In the data rows, zero lies at 4.5, halfway between 4 and 5.
What is the hidden score of each row? Scores go from 0 to 40, and 20 is about the middle. The score is a weighted sum of the row's numbers plus the product of two more (or one squared), each taken from its middle value.
[4 5 4 4 3 7 2 2 6 4 5 3 5 5 4 6 4 4 4 5 4 5 5 5 6 5 4 6 4 5 4 5] -> 25
[4 6 3 5 3 0 6 6 3 5 3 5 2 3 2 2 6 3 4 4 5 4 4 5 3 2 7 3 4 5 4 2] -> 29
[2 5 7 7 6 7 4 5 3 4 7 2 3 6 3 4 4 4 2 5 6 4 3 5 4 2 6 6 7 4 5 3] -> 17
[4 3 5 6 5 7 5 2 6 4 4 6 5 6 5 6 4 4 4 6 5 7 5 3 5 6 4 6 4 4 5 5] -> 29
[6 4 5 5 5 5 4 3 5 6 6 6 6 5 8 7 5 4 4 6 3 3 6 3 4 4 2 7 3 5 5 6] -> 18
[3 5 5 6 4 6 5 4 5 6 4 4 6 4 4 5 5 4 5 3 5 7 5 4 4 2 5 5 5 5 2 3] -> 18
[6 4 4 6 3 5 4 2 7 4 5 4 3 4 7 6 4 4 1 6 4 6 7 5 6 5 5 6 2 3 7 4] -> 27
[4 4 2 4 4 3 8 5 4 6 2 4 5 2 3 5 3 5 5 2 7 5 7 4 1 2 4 4 5 3 5 3] -> 39
[6 2 4 6 2 3 3 9 5 6 0 7 5 3 4 4 6 3 5 7 3 6 7 5 2 4 3 3 7 4 6 5] -> 21
[3 2 5 3 5 6 4 6 5 3 2 7 6 4 4 7 4 5 7 5 3 7 2 5 2 7 4 3 4 5 6 5] -> 22
[2 5 7 6 5 3 4 6 3 5 5 3 5 7 3 4 6 7 3 5 4 6 3 7 4 4 6 4 5 6 3 2] -> 23
[5 2 3 5 5 4 4 5 5 4 4 6 4 4 6 3 5 2 5 5 5 3 4 4 6 5 5 5 4 4 4 5] -> 37
[4 3 6 8 4 3 4 3 5 3 4 6 7 7 5 5 4 4 2 5 3 2 5 3 5 6 2 8 3 4 3 7] -> 35
[4 5 4 6 3 6 4 5 6 4 3 2 4 3 5 6 3 6 2 6 4 5 4 5 2 3 5 5 3 5 7 3] -> 21
[3 2 4 3 4 4 6 6 7 3 1 7 6 5 5 5 4 4 7 5 4 4 4 5 4 8 5 5 4 6 5 6] -> 21
[3 4 5 5 5 7 5 1 5 4 6 5 6 5 5 8 3 5 4 5 4 5 4 2 5 5 2 6 3 5 4 6] -> 24
[6 4 2 3 5 7 5 3 7 3 2 6 7 4 2 6 3 3 6 4 4 2 5 0 3 5 3 3 4 3 6 8] -> 16
[4 3 3 4 4 4 3 6 5 5 3 4 6 3 4 6 3 4 4 3 3 6 6 3 4 4 3 5 5 5 3 5] -> 25
[4 4 5 5 5 5 2 6 5 3 4 4 6 6 3 6 4 6 3 9 3 5 2 5 2 7 4 5 4 5 7 5] -> 23
[3 2 4 6 5 5 5 4 5 5 4 4 5 4 6 7 4 4 3 3 6 5 4 5 4 3 6 5 4 6 4 3] -> 23
[3 3 4 5 2 5 2 4 7 4 2 5 7 5 4 6 5 3 3 6 2 4 5 3 3 5 4 7 2 3 4 6] -> 22
[3 5 4 5 2 4 3 6 8 3 3 4 4 3 4 4 4 7 2 3 4 5 3 6 3 5 7 5 5 5 5 4] -> 39
[6 5 2 3 3 5 3 5 5 3 4 5 4 3 5 4 5 4 6 6 4 5 5 3 6 6 3 5 4 1 5 8] -> 19
[7 4 2 3 5 5 4 4 4 6 3 7 4 2 4 4 5 1 4 5 5 6 5 2 5 4 4 5 4 1 6 5] -> 23
[1 6 6 5 5 2 5 9 3 6 6 3 5 5 4 2 4 6 4 4 3 4 3 7 3 4 7 5 7 7 3 3] -> 20
[5 4 4 5 5 4 5 4 4 3 6 3 3 6 5 3 4 3 5 5 5 1 3 5 5 5 5 3 5 7 5 6] -> 13
[5 4 5 5 6 6 5 4 5 4 6 3 5 6 6 6 5 6 6 6 5 3 2 3 3 5 4 3 4 8 5 5] -> 20
[6 6 2 0 4 4 5 4 7 3 4 4 5 5 5 6 7 3 8 5 3 5 3 5 5 7 6 3 2 6 4 5] -> 20
[8 4 2 2 3 5 5 2 8 4 4 4 4 3 6 6 4 4 3 7 3 8 5 5 3 7 5 3 0 2 9 5] -> 28
[4 4 5 7 2 3 6 5 6 5 6 4 3 4 6 5 4 4 3 4 4 7 5 6 4 2 8 4 4 5 5 1] -> 20
[6 3 3 4 2 5 4 6 7 4 2 4 4 3 6 5 5 4 5 8 2 3 4 5 2 6 5 4 4 5 6 4] -> 17
[6 5 5 5 5 7 3 2 6 3 5 7 7 5 6 7 4 3 5 6 5 5 6 2 8 5 1 7 3 2 3 7] -> 18
[5 5 5 4 4 5 5 3 6 3 5 1 5 5 5 6 5 5 5 6 5 6 4 6 4 5 5 5 3 3 6 5] -> 21
[5 2 7 8 5 8 5 2 4 5 7 7 4 5 8 8 4 1 4 4 6 4 7 2 7 3 2 7 4 3 3 6] -> 13
[5 5 5 5 5 8 5 2 5 3 5 5 6 5 4 6 4 4 5 5 5 5 4 3 5 5 3 5 4 5 5 6] -> 22
[3 5 3 3 6 5 4 6 5 4 4 4 3 4 4 3 5 4 3 5 5 7 1 5 4 4 8 3 4 5 5 3] -> 20
[2 6 8 6 4 4 1 5 4 4 6 3 5 6 4 5 6 6 5 6 4 6 4 7 4 4 5 7 6 5 2 2] -> 18
[6 4 3 2 6 6 7 4 5 3 3 5 4 5 6 4 4 3 7 4 6 3 4 4 3 6 3 2 5 6 5 6] -> 19
[3 4 3 5 2 6 3 2 7 1 3 3 5 3 4 6 6 7 3 6 4 8 3 6 4 7 5 6 1 0 4 4] -> 23
[5 3 5 4 5 7 5 3 5 4 5 5 5 5 6 5 2 5 5 4 5 3 6 3 3 5 1 5 6 5 4 6] -> 23
[2 6 2 5 3 5 5 5 7 4 2 3 5 2 1 5 4 6 5 4 4 6 1 5 2 4 6 3 3 5 4 4] -> 21
[4 4 6 6 2 3 2 5 7 2 2 3 5 4 5 6 5 6 4 9 3 3 4 9 1 7 4 6 3 3 6 4] -> 20
[4 4 4 3 5 5 5 3 5 5 4 6 6 5 5 6 5 5 7 6 3 6 4 4 7 6 3 5 3 6 5 7] -> 18
[5 5 3 3 3 5 5 4 6 5 5 4 4 4 3 4 3 5 5 4 4 5 4 4 4 5 5 5 4 5 5 5] -> 16
[4 4 4 4 6 5 6 3 4 2 4 3 4 6 6 4 3 4 6 5 6 1 5 5 5 6 4 3 5 6 4 6] -> 13
[6 8 5 4 5 4 2 6 3 4 6 5 5 6 6 2 5 5 3 7 3 5 4 5 5 5 6 4 4 6 6 3] -> 17
[6 5 4 2 7 5 6 4 4 5 8 7 4 6 6 5 4 2 9 4 4 4 6 2 9 6 4 3 7 6 2 6] -> 8
[3 7 8 4 9 1 2 7 0 6 7 4 5 7 3 0 7 6 2 5 5 5 5 7 5 6 4 4 7 6 2 2] -> 26
[2 3 4 4 5 6 4 6 4 4 3 5 5 6 3 5 6 6 6 4 5 5 4 4 3 5 4 4 6 6 3 5] -> 18
[3 5 5 3 5 2 4 4 6 3 5 4 5 7 5 3 5 4 6 6 3 2 2 7 5 8 6 5 4 7 3 5] -> 21
[5 3 2 3 5 3 7 3 6 5 3 5 4 3 6 6 5 4 6 2 6 2 5 2 6 5 5 4 6 4 4 6] -> 20
[3 7 5 3 6 7 3 4 4 3 6 4 5 5 3 3 4 5 6 6 4 4 2 6 7 7 6 3 6 5 4 7] -> 14
[5 4 5 6 3 7 3 4 5 6 4 4 5 3 6 5 4 4 3 5 5 7 7 5 6 4 2 8 3 1 6 4] -> 19
[6 4 4 6 3 7 4 1 5 3 4 4 4 4 6 7 4 5 3 7 3 5 4 4 4 5 4 6 2 2 7 5] -> 16
[3 5 6 8 5 6 5 4 4 2 6 5 4 4 4 3 5 3 4 3 6 2 4 3 5 1 6 3 6 4 2 5] -> 36
[6 6 5 6 5 4 4 5 4 5 6 3 2 4 4 3 4 3 5 4 6 3 5 3 6 2 5 3 8 5 3 5] -> 11
[4 4 4 4 3 6 5 2 5 3 5 4 5 6 4 4 4 7 6 5 7 5 4 5 6 6 4 4 5 5 4 7] -> 19
[4 6 3 2 5 2 6 8 4 5 4 4 3 5 4 1 6 4 7 4 6 5 4 7 4 5 8 1 7 7 4 3] -> 16
[6 5 1 3 3 5 5 6 7 3 3 2 2 2 6 4 4 4 4 5 5 4 4 5 3 5 7 4 3 3 8 4] -> 17
[3 3 5 3 6 3 5 7 5 5 4 2 4 4 6 5 6 5 5 3 5 3 4 8 4 7 7 4 6 4 5 4] -> 18
[3 4 5 5 6 4 5 6 5 4 4 6 4 4 3 5 5 4 5 1 6 4 4 3 5 3 6 3 6 5 3 4] -> 18
[5 6 5 6 9 5 4 4 2 5 7 5 5 7 5 4 5 1 1 6 3 4 5 1 4 1 5 3 4 5 5 3] -> 17
[5 6 5 4 3 7 3 3 5 4 6 4 5 5 6 6 3 4 4 5 4 7 5 5 7 5 4 6 3 3 4 5] -> 25
[3 5 4 6 2 4 3 6 5 5 6 3 3 3 5 4 5 5 4 4 4 4 5 5 3 2 6 4 5 6 3 3] -> 25
[6 3 4 2 5 4 5 4 6 5 3 5 6 4 4 7 5 5 6 5 3 4 4 4 5 6 2 3 4 4 5 7] -> 23
[4 4 4 8 3 3 4 7 3 6 5 3 1 3 5 1 3 4 0 3 7 4 7 6 3 1 5 7 6 4 5 2] -> 15
[5 2 4 3 5 8 8 3 4 5 4 9 5 6 3 7 3 4 7 4 5 5 3 0 5 4 2 3 3 5 5 9] -> 16
[3 3 3 6 3 4 4 7 5 3 3 3 5 4 3 6 2 6 3 4 5 4 3 4 2 3 7 2 3 5 5 3] -> 39
[2 2 5 4 4 5 5 4 5 4 6 7 5 6 5 5 3 5 4 4 7 7 6 6 6 6 3 6 5 6 2 6] -> 25
[6 3 6 3 4 5 4 5 5 7 4 6 6 3 6 7 3 4 6 3 3 5 6 5 8 5 3 7 5 5 3 4] -> 15
[5 4 4 4 4 4 7 3 4 4 6 3 3 4 6 3 4 4 5 3 7 3 6 5 4 5 5 4 5 5 4 4] -> 12
[4 4 4 5 4 5 4 4 6 4 2 3 7 4 2 5 5 4 4 5 3 4 4 4 3 6 3 6 3 2 5 5] -> 22
[1 6 7 7 3 6 1 5 4 4 5 3 5 5 4 3 6 5 4 5 5 6 5 6 6 4 5 7 6 5 2 3] -> 20
[6 2 6 2 7 8 7 0 6 5 6 5 6 6 4 9 4 6 8 3 5 7 2 4 5 7 4 3 2 4 8 5] -> 22
[2 6 6 6 1 2 4 5 3 6 5 3 3 4 3 2 4 8 3 4 5 8 5 9 3 3 6 6 5 5 4 2] -> 17
[4 6 3 3 3 2 5 5 5 2 3 3 3 3 3 2 5 6 6 5 5 2 2 6 5 7 5 3 5 3 4 6] -> 20
[5 5 5 3 6 1 6 7 3 3 6 5 3 6 6 1 5 6 4 5 5 3 4 7 3 6 6 1 6 8 4 4] -> 18
[5 6 5 6 6 2 5 5 2 6 6 3 2 4 4 1 6 4 3 3 6 4 4 5 5 2 6 2 5 5 5 1] -> 25
[5 4 2 4 3 6 4 6 7 3 2 3 2 2 5 4 2 5 3 4 6 4 6 5 2 5 6 6 5 4 7 4] -> 14
[2 3 6 7 3 4 2 7 4 5 6 2 3 4 5 4 5 7 1 4 5 6 4 7 4 3 7 5 5 6 4 2] -> 23
[4 6 5 5 6 4 6 4 2 5 6 4 4 6 4 3 3 6 6 2 6 0 4 4 5 4 4 2 5 7 2 6] -> 14
[4 5 5 6 3 4 3 5 7 3 3 1 5 5 4 6 6 4 3 8 2 6 3 4 3 5 7 7 2 4 6 3] -> 29
[4 5 9 7 7 4 4 5 3 6 7 6 5 7 6 6 5 5 3 6 3 5 5 6 3 3 6 5 5 6 4 2] -> 15
[5 5 5 6 5 5 6 4 6 6 5 7 5 4 5 7 4 2 6 2 6 5 6 2 7 2 5 5 5 4 4 2] -> 18
[4 2 3 5 4 4 2 6 6 5 4 5 6 4 7 4 5 2 2 5 3 5 7 6 6 7 4 9 4 3 4 5] -> 18
[4 4 3 3 2 4 7 3 6 3 5 6 3 4 7 5 4 2 7 6 5 3 5 5 5 7 4 5 5 5 4 7] -> 13
[6 2 2 1 5 8 8 5 6 6 4 4 4 2 6 7 2 4 5 2 6 6 4 4 3 3 4 3 4 5 7 4] -> 17
[5 7 4 4 6 6 7 1 3 4 4 4 4 5 0 5 4 5 6 5 5 5 3 3 2 2 4 3 4 3 7 3] -> 20
[5 3 5 5 3 5 1 4 7 5 5 4 4 4 8 6 6 5 3 6 3 6 5 5 6 4 4 7 3 3 5 4] -> 22
[1 5 5 7 3 6 2 5 6 4 5 1 5 4 3 5 5 5 4 4 5 7 4 3 5 3 9 7 5 3 4 3] -> 25
[5 5 4 5 3 3 4 6 5 5 4 6 3 3 3 3 5 5 4 4 5 6 4 6 4 3 7 3 5 5 4 3] -> 18
[6 3 3 5 2 6 4 5 6 6 2 5 5 1 7 7 4 3 3 2 4 7 6 3 5 3 4 6 4 1 6 3] -> 21
[5 4 3 5 5 3 9 5 4 5 3 6 2 3 2 3 2 4 4 1 6 1 3 3 3 2 6 2 5 6 6 4] -> 16
[2 4 5 5 4 4 3 7 5 5 5 4 4 4 4 4 4 6 3 4 4 6 4 6 5 4 5 6 5 5 5 3] -> 22
[5 5 5 6 8 3 2 5 2 4 5 4 4 3 4 3 5 3 1 3 6 4 7 3 5 2 6 4 6 1 4 2] -> 28
[6 3 5 4 7 3 6 5 3 7 3 7 6 4 5 6 5 2 5 1 5 3 7 2 4 3 2 3 6 4 3 4] -> 16
[3 6 7 8 7 7 6 2 2 3 7 3 3 7 4 4 4 5 5 5 7 4 4 5 3 2 6 5 5 4 4 4] -> 21
[6 5 2 1 6 3 7 6 3 4 4 7 4 5 6 1 4 1 6 3 5 3 6 4 4 5 3 3 5 7 3 6] -> 13
[4 4 5 7 3 6 4 3 7 3 4 3 5 4 3 6 4 6 2 7 4 6 3 4 4 5 6 5 3 3 8 6] -> 25
[6 6 5 5 6 6 5 3 3 5 5 5 5 4 3 5 4 6 4 4 4 6 5 3 5 3 4 4 4 2 5 4] -> 16
[5 4 5 6 5 5 7 2 3 5 7 4 5 7 4 5 3 6 4 4 5 4 5 4 4 5 4 5 4 5 6 5] -> 14
[5 2 8 5 6 5 6 3 4 8 6 7 6 6 7 8 5 5 5 3 4 6 4 4 6 3 4 6 5 4 5 4] -> 23
[3 4 2 4 4 3 6 4 5 3 4 4 4 3 5 5 4 3 5 3 5 3 4 3 6 6 7 5 4 5 3 6] -> 14
[5 2 3 5 2 3 5 8 6 4 1 5 4 2 6 3 4 3 4 6 4 3 6 5 0 4 3 4 5 3 6 5] -> 30
[5 5 6 7 7 3 7 4 0 6 5 5 6 6 3 3 5 3 2 3 5 3 5 1 4 1 2 6 6 5 2 3] -> 16
[4 5 3 6 4 6 4 3 5 3 4 3 7 4 0 4 4 5 3 5 4 6 3 3 4 4 4 5 2 4 6 4] -> 21
[3 3 7 3 4 2 4 7 6 3 1 7 5 7 4 5 9 5 8 9 1 5 2 9 3 8 5 1 5 8 5 4] -> 29
[3 4 5 6 4 5 6 6 1 5 6 5 2 5 6 0 4 5 3 4 6 7 7 7 4 3 4 4 6 5 5 1] -> 22
[6 4 2 4 3 3 4 6 7 7 0 5 5 2 1 7 6 2 5 2 0 4 5 0 5 2 5 7 4 0 5 4] -> 14
[0 5 8 7 2 3 0 8 5 5 4 1 5 4 4 3 7 7 1 6 4 8 5 8 3 3 6 8 5 4 3 1] -> 29
[2 4 7 7 6 5 3 6 1 7 8 4 6 6 3 4 3 7 0 5 5 7 4 6 5 3 3 8 5 6 6 2] -> 23
[4 2 4 6 3 2 5 4 5 4 4 6 3 3 7 4 4 3 3 3 5 4 7 6 6 5 3 8 5 3 4 4] -> 15
[5 2 5 2 4 4 3 8 6 6 1 7 4 4 5 5 8 2 6 7 1 4 4 5 3 5 5 2 7 5 6 4] -> 21
[5 3 2 3 1 4 5 7 5 3 1 4 5 2 2 2 3 5 6 5 5 5 4 5 2 5 4 2 4 5 7 5] -> 31
[3 4 5 4 7 7 5 3 4 5 4 3 5 6 2 5 4 7 4 5 4 5 1 4 3 5 4 4 4 3 6 5] -> 20
[4 5 5 4 4 6 2 4 8 2 3 3 6 3 3 7 6 6 6 6 5 7 6 5 5 7 4 8 3 1 5 4] -> 20
[5 3 5 8 2 6 3 0 7 3 5 3 5 3 6 6 4 4 3 4 5 2 4 3 6 6 4 8 1 2 3 7] -> 16
[5 7 1 0 7 3 8 6 3 3 4 5 4 5 5 1 4 2 8 3 5 3 4 3 6 6 6 1 5 6 3 7] -> 10
[5 2 4 5 4 5 5 4 4 6 3 8 5 4 4 5 5 5 5 4 4 7 5 4 5 5 3 6 4 3 5 5] -> 18
[4 5 8 6 2 4 5 4 4 7 6 6 4 5 3 5 5 7 6 3 5 7 5 6 6 2 4 5 7 4 3 2] -> 19
[3 5 3 4 3 6 2 4 6 2 5 3 4 4 4 5 5 6 3 7 5 5 3 6 5 7 5 6 4 2 5 7] -> 19
[5 5 7 5 5 2 1 7 4 5 3 4 4 4 5 5 6 4 3 5 3 4 6 6 5 4 5 5 4 3 3 3] -> 17
[5 3 3 4 4 4 5 5 6 4 4 4 4 4 6 6 5 5 3 5 4 4 4 5 4 6 4 6 3 4 6 6] -> 20
[3 5 6 9 3 6 6 1 5 4 7 0 3 5 5 4 2 7 4 4 8 7 3 5 2 2 7 5 3 5 5 2] -> 22
[7 7 3 3 8 1 4 8 4 4 5 4 5 5 4 3 7 4 3 4 1 3 4 3 7 4 6 3 5 6 3 4] -> 25
[5 6 5 7 7 3 1 7 2 6 5 4 5 4 3 3 4 5 0 5 4 5 5 4 3 2 4 6 4 3 5 3] -> 19
[3 4 6 6 4 4 2 4 6 6 4 2 8 5 3 6 3 7 4 5 3 4 4 5 5 5 5 6 3 5 4 5] -> 22
[3 9 4 5 1 3 4 6 4 4 5 4 5 6 1 1 3 8 6 4 4 5 5 5 3 4 6 3 5 7 3 5] -> 15
[3 7 3 5 1 3 6 3 6 5 3 6 4 1 1 5 4 7 6 2 6 3 4 4 5 3 5 3 5 5 2 5] -> 27
[3 6 3 3 2 4 3 4 7 3 3 1 4 2 4 5 4 5 5 4 5 4 4 5 5 5 7 5 3 3 3 5] -> 17
[3 3 4 4 4 4 4 5 5 2 3 3 4 5 4 4 5 6 4 8 3 4 4 6 4 8 4 4 4 5 5 6] -> 22
[5 4 5 2 6 4 4 5 5 5 4 5 6 5 3 6 5 6 8 5 3 3 2 4 4 5 4 2 5 6 4 6] -> 22
[4 5 5 5 6 5 4 5 4 4 8 4 5 7 6 4 4 5 3 3 4 5 4 4 6 5 6 4 3 5 4 4] -> 22
[6 4 4 6 6 2 4 4 4 6 6 5 4 3 7 5 4 2 1 1 4 5 8 3 5 2 5 6 3 2 4 2] -> 13
[2 3 4 5 3 7 3 3 6 3 4 5 7 4 4 5 3 6 2 5 4 7 6 5 2 6 1 8 3 3 5 6] -> 32
[4 2 5 4 2 3 2 5 7 4 3 4 2 1 6 5 5 3 6 4 5 5 6 8 7 6 6 6 4 1 4 3] -> 21
[3 3 5 9 2 2 2 5 6 3 2 4 4 2 3 3 5 5 3 3 3 3 5 4 3 4 5 5 5 2 3 4] -> 21
[4 7 6 4 6 2 3 4 2 5 6 5 3 5 5 3 8 2 7 4 5 4 5 5 8 5 6 4 6 4 2 4] -> 13
[3 4 5 3 7 4 5 5 4 5 6 4 4 6 6 5 6 4 6 3 5 4 4 5 6 6 5 4 7 7 1 5] -> 26
[4 2 7 6 4 5 5 4 5 4 6 5 2 6 4 5 6 6 6 5 6 4 4 7 4 6 4 3 6 5 5 5] -> 17
[4 4 4 4 6 2 6 9 0 5 5 4 3 3 3 1 4 4 2 4 5 4 4 6 1 3 5 3 6 6 6 4] -> 21
[2 2 6 6 3 6 2 5 6 5 6 5 6 6 7 7 4 6 3 6 4 6 6 6 5 6 3 9 5 4 4 5] -> 23
[5 2 4 5 4 6 4 3 8 4 4 4 4 2 5 7 5 4 4 5 6 6 4 6 3 5 4 5 4 2 7 2] -> 23
[5 2 7 5 5 4 4 7 3 6 7 7 5 6 9 4 5 4 4 4 3 3 6 7 7 6 2 6 7 5 3 5] -> 19
[6 5 4 1 5 7 7 4 4 6 6 7 4 5 4 4 2 6 7 5 6 7 5 7 5 6 3 1 7 8 5 6] -> 19
[4 3 2 5 5 3 6 4 3 3 3 6 3 4 5 1 4 2 6 3 6 1 6 3 4 5 4 3 5 5 3 7] -> 21
[3 3 5 6 3 6 2 5 5 5 4 3 6 5 6 5 5 6 1 5 4 6 5 7 2 5 4 8 4 3 6 2] -> 23
[5 7 5 6 3 3 2 4 5 3 6 3 4 4 4 2 5 6 3 5 4 7 5 8 3 5 7 5 3 3 5 2] -> 14
[5 5 5 4 8 5 5 4 2 7 5 3 6 4 3 4 4 4 4 1 6 4 7 2 5 0 2 5 5 3 3 4] -> 21
[5 4 7 5 7 3 4 3 6 4 6 3 4 7 5 7 6 4 5 6 2 2 2 5 8 5 5 5 4 5 4 5] -> 24
[4 4 3 2 4 6 2 5 6 4 4 4 4 4 5 4 6 3 5 7 3 6 4 5 6 8 5 6 4 3 6 5] -> 17
[6 3 4 3 5 5 4 7 2 6 7 8 6 5 8 3 3 4 4 3 2 4 5 4 5 5 3 5 4 8 5 6] -> 15
[6 2 0 2 2 7 6 5 7 4 3 6 4 1 5 5 0 2 5 3 6 6 7 3 4 5 4 5 3 4 6 7] -> 9
[5 3 6 4 4 5 2 3 6 3 6 5 3 4 5 7 5 5 6 4 4 6 3 5 7 6 6 5 4 2 5 6] -> 16
[6 4 3 4 5 5 3 4 6 5 1 5 5 2 3 6 5 2 3 7 4 5 5 2 5 3 2 7 3 0 7 4] -> 26
[7 5 8 6 3 7 2 6 6 4 3 5 7 5 3 7 4 6 6 9 3 5 4 4 4 7 1 6 3 4 8 6] -> 33
[3 4 4 2 6 3 6 5 7 4 4 3 4 4 5 5 5 4 6 4 5 4 4 6 4 7 6 5 4 4 5 3] -> 18
[1 4 9 8 4 5 3 4 4 6 6 1 5 6 5 6 5 7 3 4 5 6 5 8 5 3 6 7 4 3 3 1] -> 24
[5 4 3 4 5 4 5 3 5 3 4 4 5 5 3 7 5 5 4 6 3 3 2 3 2 6 4 6 2 5 8 5] -> 16
[4 5 5 6 4 6 4 5 6 3 6 5 4 4 5 5 5 4 4 5 5 4 4 5 6 4 6 6 4 4 3 4] -> 17
[7 7 3 5 6 5 5 4 4 5 4 3 3 3 3 3 4 2 5 3 5 2 3 0 4 1 5 3 3 3 7 4] -> 25
[4 0 4 4 4 5 5 5 5 6 1 6 5 4 4 6 4 6 3 3 4 4 3 4 1 4 3 4 4 4 6 6] -> 24
[5 7 5 3 5 6 3 2 5 3 6 2 5 5 5 6 5 6 7 5 4 5 3 5 3 6 5 4 2 3 6 4] -> 16
[7 4 2 3 4 6 4 6 7 2 1 6 4 3 4 4 4 2 7 7 3 3 4 4 3 7 3 2 4 3 6 7] -> 14
[3 6 2 5 1 3 8 3 4 3 4 0 1 3 5 1 4 4 3 4 6 5 6 6 1 2 8 2 3 3 6 2] -> 31
[6 6 5 6 2 5 6 4 4 6 5 4 4 4 4 5 4 5 5 5 5 5 6 4 4 2 5 5 6 4 4 3] -> 15
[8 5 5 4 8 2 8 4 2 6 5 6 3 5 6 4 5 3 7 3 6 3 6 4 7 2 5 2 6 5 4 3] -> 24
[5 5 5 5 3 6 7 3 4 6 4 4 4 4 2 6 2 6 4 2 5 6 5 3 3 1 3 3 3 4 4 3] -> 18
[5 3 4 5 4 8 3 6 5 6 6 4 4 3 8 5 2 5 1 2 6 8 7 5 6 3 6 6 4 3 6 3] -> 18
[8 3 3 5 3 5 5 7 6 4 1 5 3 2 4 5 4 2 4 9 2 6 5 5 1 5 3 5 3 3 9 3] -> 13
[3 8 6 4 7 0 5 8 0 6 5 4 4 6 3 0 5 5 3 3 6 3 6 5 3 2 7 2 7 7 3 1] -> 19
[4 8 4 5 6 3 5 4 5 3 6 4 4 6 3 2 7 1 6 6 2 1 2 3 6 5 6 3 6 6 3 5] -> 16
[5 3 1 3 3 5 6 5 7 4 2 5 4 1 5 6 4 4 5 2 6 5 5 4 3 4 5 5 5 3 5 5] -> 18
[6 6 0 0 5 3 8 8 7 3 2 2 3 3 4 2 4 3 7 7 3 2 2 5 2 7 7 0 5 8 8 6] -> 17
[5 7 2 3 4 7 6 2 6 2 5 3 5 4 3 4 2 7 5 6 5 4 1 3 5 7 5 2 3 5 6 8] -> 19
[5 5 4 4 7 4 3 6 3 5 6 4 4 6 4 3 5 6 2 5 5 5 5 5 3 4 7 2 5 6 6 3] -> 16
[4 5 3 2 7 2 5 7 4 4 4 7 5 5 6 3 6 3 6 6 4 3 4 5 5 8 5 3 6 8 3 7] -> 15
[4 2 3 4 4 4 3 4 5 3 4 4 3 4 5 2 5 5 3 6 5 6 5 7 5 8 5 6 5 1 7 5] -> 18
[5 2 6 5 5 4 4 6 4 5 4 8 7 7 6 5 6 6 4 8 2 5 4 6 4 7 2 4 4 7 5 6] -> 24
[4 4 5 4 3 3 1 7 6 3 2 4 6 6 3 3 6 5 5 9 3 3 4 6 1 7 3 5 5 5 4 6] -> 21
[3 5 3 3 6 6 7 3 5 3 4 2 3 4 2 6 3 4 6 4 6 1 1 2 2 5 7 2 6 7 5 7] -> 12
[2 4 5 7 3 4 3 5 4 4 4 3 6 4 5 4 4 6 2 5 5 7 5 6 3 5 5 8 4 4 4 4] -> 21
[6 3 3 4 4 3 5 5 6 6 3 6 4 3 6 6 4 4 5 2 5 4 5 2 5 4 5 3 5 3 5 5] -> 20
[5 3 5 3 4 4 4 5 7 4 0 6 4 2 2 6 7 3 7 5 2 4 2 4 4 6 4 3 5 3 4 5] -> 23
[5 4 4 5 4 5 4 5 4 4 5 7 3 5 8 4 6 2 4 8 3 6 5 6 6 5 5 5 4 5 6 4] -> 19
[3 5 4 3 4 4 7 3 3 5 5 7 4 5 3 5 4 6 6 2 5 6 6 4 6 5 3 3 5 5 3 6] -> 19
[7 4 2 3 3 7 5 4 7 3 3 4 5 3 4 6 3 4 4 5 4 7 4 4 3 6 5 3 1 3 6 5] -> 23
[6 1 0 2 3 7 6 3 7 5 1 5 3 1 4 7 4 2 6 3 4 5 4 1 5 5 4 3 3 2 8 6] -> 18
[7 2 6 5 6 5 5 4 4 4 2 6 4 5 5 6 5 3 6 9 4 5 4 4 4 5 3 3 4 5 6 5] -> 15
[4 6 7 6 9 2 2 4 1 5 7 5 4 6 5 3 6 4 1 3 3 3 5 3 6 3 5 6 3 3 3 3] -> 14
[4 5 4 3 4 5 6 4 4 4 5 5 5 6 4 4 4 5 7 6 5 7 5 6 5 6 5 3 4 7 5 5] -> 14
